Turns in one plane each, and the order they were made in; the first pair answered:
turn z_177:
[-0.11  0.23  0.65  1.15 -0.37  0.89 -1.09  0.66 -0.36  1.36  0.18 -0.73
  0.84] |-> [ 0.06  0.27 -0.45  1.25 -0.26  0.72 -0.68  0.97 -0.53  1.35 -0.17 -0.91
  1.16]
[-1.99  0.50 -1.34  0.00 -0.50 -2.47  1.54  1.40  0.91  1.41 -0.01 -0.84
  2.32] |-> [-2.10  0.02 -1.57 -1.47  0.35 -2.79  0.84  1.11  1.52  1.07  0.68  0.71
  1.76]
[-0.36 -1.04  0.44 -1.53  0.29 -1.07  1.00 -1.18  0.16  0.94 -0.73 -0.60
  1.18] |-> [-0.43 -0.93  0.87 -1.56  0.34 -1.14  0.65 -1.45  0.04  0.91 -0.55 -0.49
  1.13]
turn z_487:
[-2.00 -1.27  0.59 -4.31  2.42 -0.61 -0.84 -2.06  0.39  0.40  0.59  2.24
 -1.17] |-> [-1.80 -1.27 -0.19 -4.39  2.66 -0.93 -1.16 -1.24  0.38  0.30  0.52  2.71
 -0.95]
[-0.07  0.10 -0.95 -0.39  0.56 -0.14  0.27  0.67 -0.54  0.42 -0.15  0.06
  0.17] |-> [ 0.05  0.27 -0.41 -0.07  0.27 -0.52 -0.28  0.98 -0.13  0.33  0.01  0.34
 -0.06]
[ 0.03 -0.71  0.08 -0.66  0.73 -0.94 -1.35  0.49 -0.61  0.99  1.01 -0.34
 -1.13] |-> [-0.12 -0.84  0.68 -0.61  0.66 -0.67 -1.26  0.10 -0.73  0.90  0.96 -0.52
 -1.28]
turn z_377:
[ 0.98 -1.44  1.48 -0.87  0.32  1.73 -1.23 -1.56 -0.31 -0.25  0.11  1.11
 -0.71] |-> [ 1.12 -0.82  0.37  0.90  0.04  1.99 -1.68 -0.04 -0.45 -0.68  0.08  1.28
 -1.25]
[ 0.15  1.20  4.39  3.57 -2.86 -0.16 -1.23  1.03  0.72  0.11  1.36 -1.05
  0.46] |-> [ 0.27  1.34  3.15  3.85 -3.04 -0.84 -1.00  2.21  1.28  0.14  0.99 -1.81
  1.37]
[-0.16 -0.17 -0.87 -0.69  0.04  0.01  0.50 -0.72  0.12  0.04 -0.30 -0.59
  0.18] |-> [-0.14 -0.15 -0.48 -0.79  0.01  0.30  0.47 -1.04 -0.03 -0.02 -0.34 -0.42
 -0.22]
[ 0.54  0.30 -0.55 -0.96 -0.38  0.91  2.00 -1.08 -0.90 -0.07 -1.01 -0.78
  0.37] |-> [ 0.50  0.48 -0.04 -0.76 -0.42  1.36  1.69 -1.35 -1.25 -0.20 -0.68 -0.42
 -0.12]
turn z_840:
[ 1.07 -0.25 -0.16 -0.45  1.00 -1.21 -1.55 -0.39  0.19  0.84 -1.33 -1.71
 -0.15] |-> [ 1.00  0.16 -0.48  0.99  0.83 -0.72 -1.53  0.06 -0.27  0.60 -1.62 -1.70
 -0.58]
[ 1.25  0.86  1.23  2.00 -2.08  0.43  0.96  2.27 -0.41 -0.08 -0.03 -0.06
  1.42] |-> [ 1.04  0.29  3.21  1.19 -1.82  1.29 -0.20  0.93 -0.53 -0.20  1.14  1.10
  0.10]
[-0.53 -0.90  2.37 -0.55  0.10  0.19  0.51 -2.76  0.06 -0.19  1.20 -0.87
 -0.97] |-> [-0.59 -1.10  0.50 -1.42 -0.20 -1.58  1.75 -1.35  0.97  0.40  0.03 -2.06
  1.14]

Each pair is two turns apart.
[-1.40 -0.58 -0.17  0.88  2.09  3.33  2.56 -4.37 -1.73  0.52 -0.09 -1.42
  0.40] |-> [-1.46 -0.55  0.30  1.17  2.36  3.84  1.59 -4.41 -1.85  0.37  0.68 -0.55
 -0.51] => z_840 z_377
[ 0.56 -1.28  1.70 -2.76  1.24 -0.47 -0.58 -2.47  0.68  0.39 -0.26  0.26
 -0.19] |-> [ 0.74 -1.08 -0.89 -3.30  2.08 -1.00 -0.44 -1.20  0.60 -0.19 -0.65  0.92
 -0.07] => z_487 z_487
[ 0.11 -0.54 -1.42 -1.71  0.09 -1.63  2.00  0.33  1.24  0.56 -1.59 -1.63
  2.88] |-> [-0.39 -0.93  2.69 -1.88  0.47  1.25  0.55 -3.59 -0.62  0.13  0.20  0.43
 -0.55] => z_377 z_377
[-0.46 -1.22  3.80 -1.78  0.34  0.54 -1.26 -3.46  0.73  0.38  0.95  0.43
 -1.30] |-> [-0.30 -1.68  2.20 -3.66  0.69 -1.88 -1.28 -1.59  2.43  0.48  0.55  0.63
  0.54] => z_377 z_840
[-0.73 -0.66  0.68 -1.95  0.79 -0.37 -1.00 -1.49 -1.03  0.67  1.11  1.63
 -1.35] |-> [-0.21  0.95 -3.09  1.18 -0.07 -0.34  0.89  1.43 -1.35  0.55 -0.60 -0.58
  0.07] => z_840 z_840
[ 0.93 -0.15 -0.73  0.91  0.40  1.27  0.22  0.15 -0.92 -0.13 -0.39  1.38
 -2.29] |-> [ 1.00 -1.24 -1.30 -1.87  0.75 -1.17  0.82  0.39  0.68  0.54 -0.97  0.43
 -0.03] => z_840 z_840
[-0.20 -1.43  1.79 -2.36 -1.23 -2.10 -1.14  2.66  1.25  0.97  0.82 -0.77
  0.94] |-> [-0.35 -0.99  3.76 -1.42 -1.08 -0.11 -2.13  1.21  0.06  0.47  1.73  0.66
 -1.27] => z_377 z_377
[-0.74 -0.17 -1.45 -0.25 -0.28 -2.56  1.83  2.60  1.83  0.44 -0.84 -1.50
  2.02] |-> [-0.21  1.00 -1.74  2.29 -0.88 -0.90  2.00  2.84  0.86 -0.25 -1.17 -1.71
  1.16] => z_840 z_377
[-0.13 -1.37 -1.29 -3.46  0.94 -1.74 -0.03 -0.46  1.25  0.70 -0.53 -0.27
  1.65] |-> [ 0.04 -0.12 -3.00 -0.21 -0.27 -1.39  0.95  1.45  0.62  0.65 -1.33 -1.90
  2.00] => z_177 z_840
[ 0.24 -0.12 -0.24  1.47 -0.22  0.57 -2.15  1.12 -0.14 -0.28  1.30  0.71
 -1.98] |-> [ 0.38  0.20  0.42  2.36 -1.07  1.16 -0.84  0.38 -0.63  0.07  0.68 -1.07
 -1.45] => z_487 z_177
[ 0.30  1.10 -0.35  2.05  0.28  3.46  1.39 -1.98 -2.34 -0.66 -0.78  0.01
 -2.49] |-> [-0.02  0.45  0.74  0.45  1.08  2.94 -0.43 -2.39 -1.65 -0.83  0.36  2.15
 -3.44] => z_840 z_377
[-1.17 -1.34  1.57  0.45  0.43  1.44 -0.66 -1.10  0.56  0.17  1.89  2.48
 -3.60] |-> [-0.90 -0.01 -0.04  4.25 -1.20  1.63  0.53  1.30  0.30  0.21  0.80  0.13
 -2.71] => z_177 z_377
[-0.43 -0.79  0.04 -2.22  0.91 -0.35 -1.00 -0.24  0.82 -0.75  0.27  1.16
 -0.63] |-> [-0.53 -0.33  1.94 -0.40  0.06  0.77 -1.49 -0.57  0.14 -0.71  0.52  0.85
 -1.55] => z_377 z_177
[-0.53 -1.18  0.59 -3.04  0.98 -0.68  2.46 -2.30 -0.14  0.95 -1.03 -0.37
  0.87] |-> [-0.22 -0.42 -2.80 -1.83  1.72 -0.81  2.59 -0.04 -0.27  0.34 -1.74  0.27
  1.22] => z_840 z_177
[ 1.74  0.71 -0.57  1.73 -1.22 -0.84 -0.17  1.85  0.82 -0.19 -0.65 -1.94
  0.50] |-> [ 1.44 -0.51  2.78 -1.27 -0.56 -0.61 -1.86 -0.64  1.11  0.05  0.90  0.20
 -0.95] => z_840 z_840
[-0.35  1.03 -0.81  1.47  0.15  0.91 -1.86  1.79 -0.65 -0.59  0.50  0.14
  0.35] |-> [-0.57 -0.23  1.90 -0.34 -0.02  0.25 -2.59 -0.11  0.06 -0.27  1.47  0.34
  0.41] => z_487 z_840
[ 0.69  0.82 -2.21  0.41  2.40  0.07 -0.20  0.50 -1.36 -0.54 -0.59  2.26
 -1.90] |-> [ 0.92  0.79 -2.36  0.37  1.49 -1.76 -0.68  2.40  0.04 -0.45 -0.62  1.32
 -0.73] => z_487 z_377
[-1.51 -1.14  0.31 -3.08 -0.64 -1.00  0.45 -1.78  0.53  0.50 -0.25 -0.72
  1.48] |-> [-1.29  0.27  1.31  0.13 -0.72  1.73 -1.64 -1.96 -1.07 -0.81  0.97  1.43
 -1.86] => z_377 z_377
[-0.76 -0.81  3.64 -1.30 -0.37  0.23 -0.98 -1.55 -0.02  0.14  0.86  0.17
 -0.60] |-> [-0.61 -0.59  3.03 -0.18 -1.51 -0.45  0.78 -1.07  0.34  0.67 -0.45 -2.12
  1.09] => z_177 z_840
[-0.26  0.27 -2.52 -1.25  1.39 -0.12 -1.42  0.84  1.01 -0.18  0.56  1.74
 -0.32] |-> [-0.22  0.33 -2.45 -0.32  1.49  0.75 -1.34  0.92  0.52 -0.53  0.84  1.90
 -1.04] => z_840 z_840
[-0.43  0.01 -0.35 -0.78  1.57  1.42  0.83 -1.22 -2.53  0.15  0.22  2.96
 -0.34] |-> [-0.43 -0.35 -1.47 -1.85  1.92  0.01  0.60 -0.10 -1.71  0.08  0.08  3.08
  0.51] => z_487 z_840
[ 0.22  0.57  0.08  1.82 -1.05  0.53 -0.48  1.16  0.02  0.20  0.22 -0.95
 -0.34] |-> [ 0.40  0.11 -1.41  0.38 -0.46 -0.56 -0.10  1.76  0.78  0.28 -0.21 -0.79
  0.79] => z_377 z_177
[ 0.04 -0.47 -1.04 -3.24  2.41  0.82  2.39 -1.85  0.05  0.87 -1.30 -0.69
  0.51] |-> [ 0.11  0.13 -1.89 -1.47  2.17  1.65  2.85 -1.48 -0.53  0.66 -1.90 -1.47
  0.44] => z_840 z_377
[ 0.31 -0.22 -0.65 -1.25  1.61 -0.21 -2.15  0.27 -0.59 -1.33  1.32  3.94
 -1.73] |-> [ 0.72  0.18 -2.94 -1.02  1.26 -1.59 -1.65  2.47  0.14 -1.39  0.29  3.04
 -0.22] => z_377 z_377
[ 0.10  0.90  2.02  2.59 -2.35  0.58  0.46  0.80  0.52  1.05 -0.19 -1.95
 -0.92] |-> [ 0.22  0.29  1.53  1.46 -2.36 -0.39  0.88  1.11  1.39  1.26 -0.63 -2.58
  0.27] => z_377 z_377
[-0.46 -0.14 -3.68  1.85  0.52 -0.57  0.60 -0.79 -0.26 -2.12  0.39  0.07
 -1.58] |-> [-0.79 -1.37 -3.42 -0.80  0.66 -1.95  1.87 -1.86  0.45 -1.30 -0.13 -0.96
 -0.13] => z_377 z_377
[-0.10  0.47  2.90  0.95 -0.98  0.93  0.31 -2.27 -0.62  0.60  0.38 -0.84
 -0.99] |-> [ 0.18  1.53  0.18  3.34 -1.29  0.59  0.10  0.89 -0.57  0.32 -0.29 -0.99
 -0.67] => z_377 z_377
[-0.63  1.13 -1.64  1.67  0.05  2.99  0.88 -0.49 -1.30 -0.97  0.53  0.84
 -1.35] |-> [-1.09 -0.46  0.42 -1.55  0.91  1.78 -0.56 -1.38 -0.14 -0.71  1.70  2.46
 -1.54] => z_487 z_840
[ 0.60 -0.75  2.71  0.08 -0.85  0.35  1.35  0.72  0.51  1.52  0.13 -1.20
 -0.11] |-> [ 0.66 -0.40  2.47  1.34 -0.63  0.99  0.91  1.13  0.05  1.02  0.40 -0.82
 -0.81] => z_377 z_377
[ 0.09  0.91 -2.51 -0.81  0.63 -1.05  1.54  1.14  0.97 -0.01 -1.18  0.74
  0.71] |-> [ 0.35  1.50 -2.55  0.46  0.31 -0.43  1.55  1.47  0.68 -0.14 -1.33  0.43
  0.38] => z_840 z_377
[-2.41 -0.36  4.51  1.60 -0.50  1.96  0.32 -2.21 -0.25 -0.21  2.14  1.49
 -2.96] |-> [-2.68 -1.59  4.76 -1.33  0.19  0.08  0.39 -2.65  1.06  0.23  2.22  1.78
 -1.86] => z_840 z_377
[-1.13  0.30  0.50  2.77 -0.75 -0.25  1.00 -0.82  0.52  0.55 -1.22 -1.58
  1.79] |-> [-1.42 -0.59  2.76  0.84 -0.19 -0.45 -0.19 -2.71  0.81  0.65 -0.20 -0.51
  1.07] => z_840 z_840
[ 0.65  0.82  3.95  0.46  0.79  0.68 -1.78 -1.02 -1.35  0.76  1.32  0.99
 -2.09] |-> [ 0.73  1.71  2.77  2.47  0.09  1.39 -1.36 -0.27 -1.93  0.53  0.70  0.33
 -2.07] => z_377 z_487
[-0.02 -2.01 -0.55 -4.38  0.84 -3.40 -0.58  1.11  1.56  0.92 -0.10 -0.61
  2.63] |-> [-0.10 -2.55  1.41 -5.32  1.65 -1.37 -0.81 -1.85  0.34  0.70  0.73  0.59
  0.77] => z_377 z_487
[-0.23  0.02  1.32  1.32 -1.82  0.37 -0.97  2.02  0.71 -0.15  0.45 -0.24
  0.75] |-> [-0.48 -0.78  2.62  0.17 -1.79  0.65 -0.28  0.22  0.71  0.31  0.17 -0.66
  1.18] => z_487 z_840
[ 0.06  0.05  1.72  0.96 -1.48 -1.19  0.88 -0.17  1.29 -0.09  0.18 -1.61
  1.41] |-> [-0.12 -0.37  1.55 -0.54 -0.91 -1.12  1.26 -0.97  1.16 -0.08  0.09 -1.52
  1.67] => z_177 z_377
[ 0.59  1.84 -2.63 -0.30 -0.03  0.29  0.86  2.07 -0.05  0.42 -0.21  0.11
  0.81] |-> [ 0.32  0.63 -0.82 -3.17  0.84 -0.84  0.39  0.37  0.74  0.91  0.26  0.96
  0.96] => z_377 z_177
[-0.64  1.03 -1.00  2.50 -0.29  0.81  0.92 -1.22 -1.90  1.43 -1.62 -0.70
 -0.60] |-> [-0.97  0.50  0.81  1.59  0.06  1.34  0.20 -2.64 -1.93  1.44 -0.72  0.54
 -1.59] => z_377 z_840
[ 0.48  1.06  0.51  3.62 -2.07  1.04  1.79  1.18 -0.36  0.30 -1.39 -3.08
  1.15] |-> [ 0.00 -1.41  4.64 -2.20 -0.76 -0.27  0.19 -2.30  1.08  0.76  0.50 -0.94
  0.95] => z_840 z_840
[-0.11  0.98  3.52  0.06 -0.86 -1.11 -2.30  0.94  0.57 -0.10  1.86  1.14
 -1.36] |-> [ 0.43  1.37  0.16  1.17 -1.59 -2.27 -0.51  3.48  1.35  0.27 -0.20 -1.21
  1.03] => z_840 z_840
[-0.21 -0.65 -0.81  1.13 -0.91 -0.41  0.03  2.26  0.10 -0.87  1.42 -2.12
  0.77] |-> [-0.11 -0.59 -0.12  1.94 -1.14  0.54  0.31  1.49 -0.62 -1.01  1.65 -2.33
 -0.09] => z_377 z_840
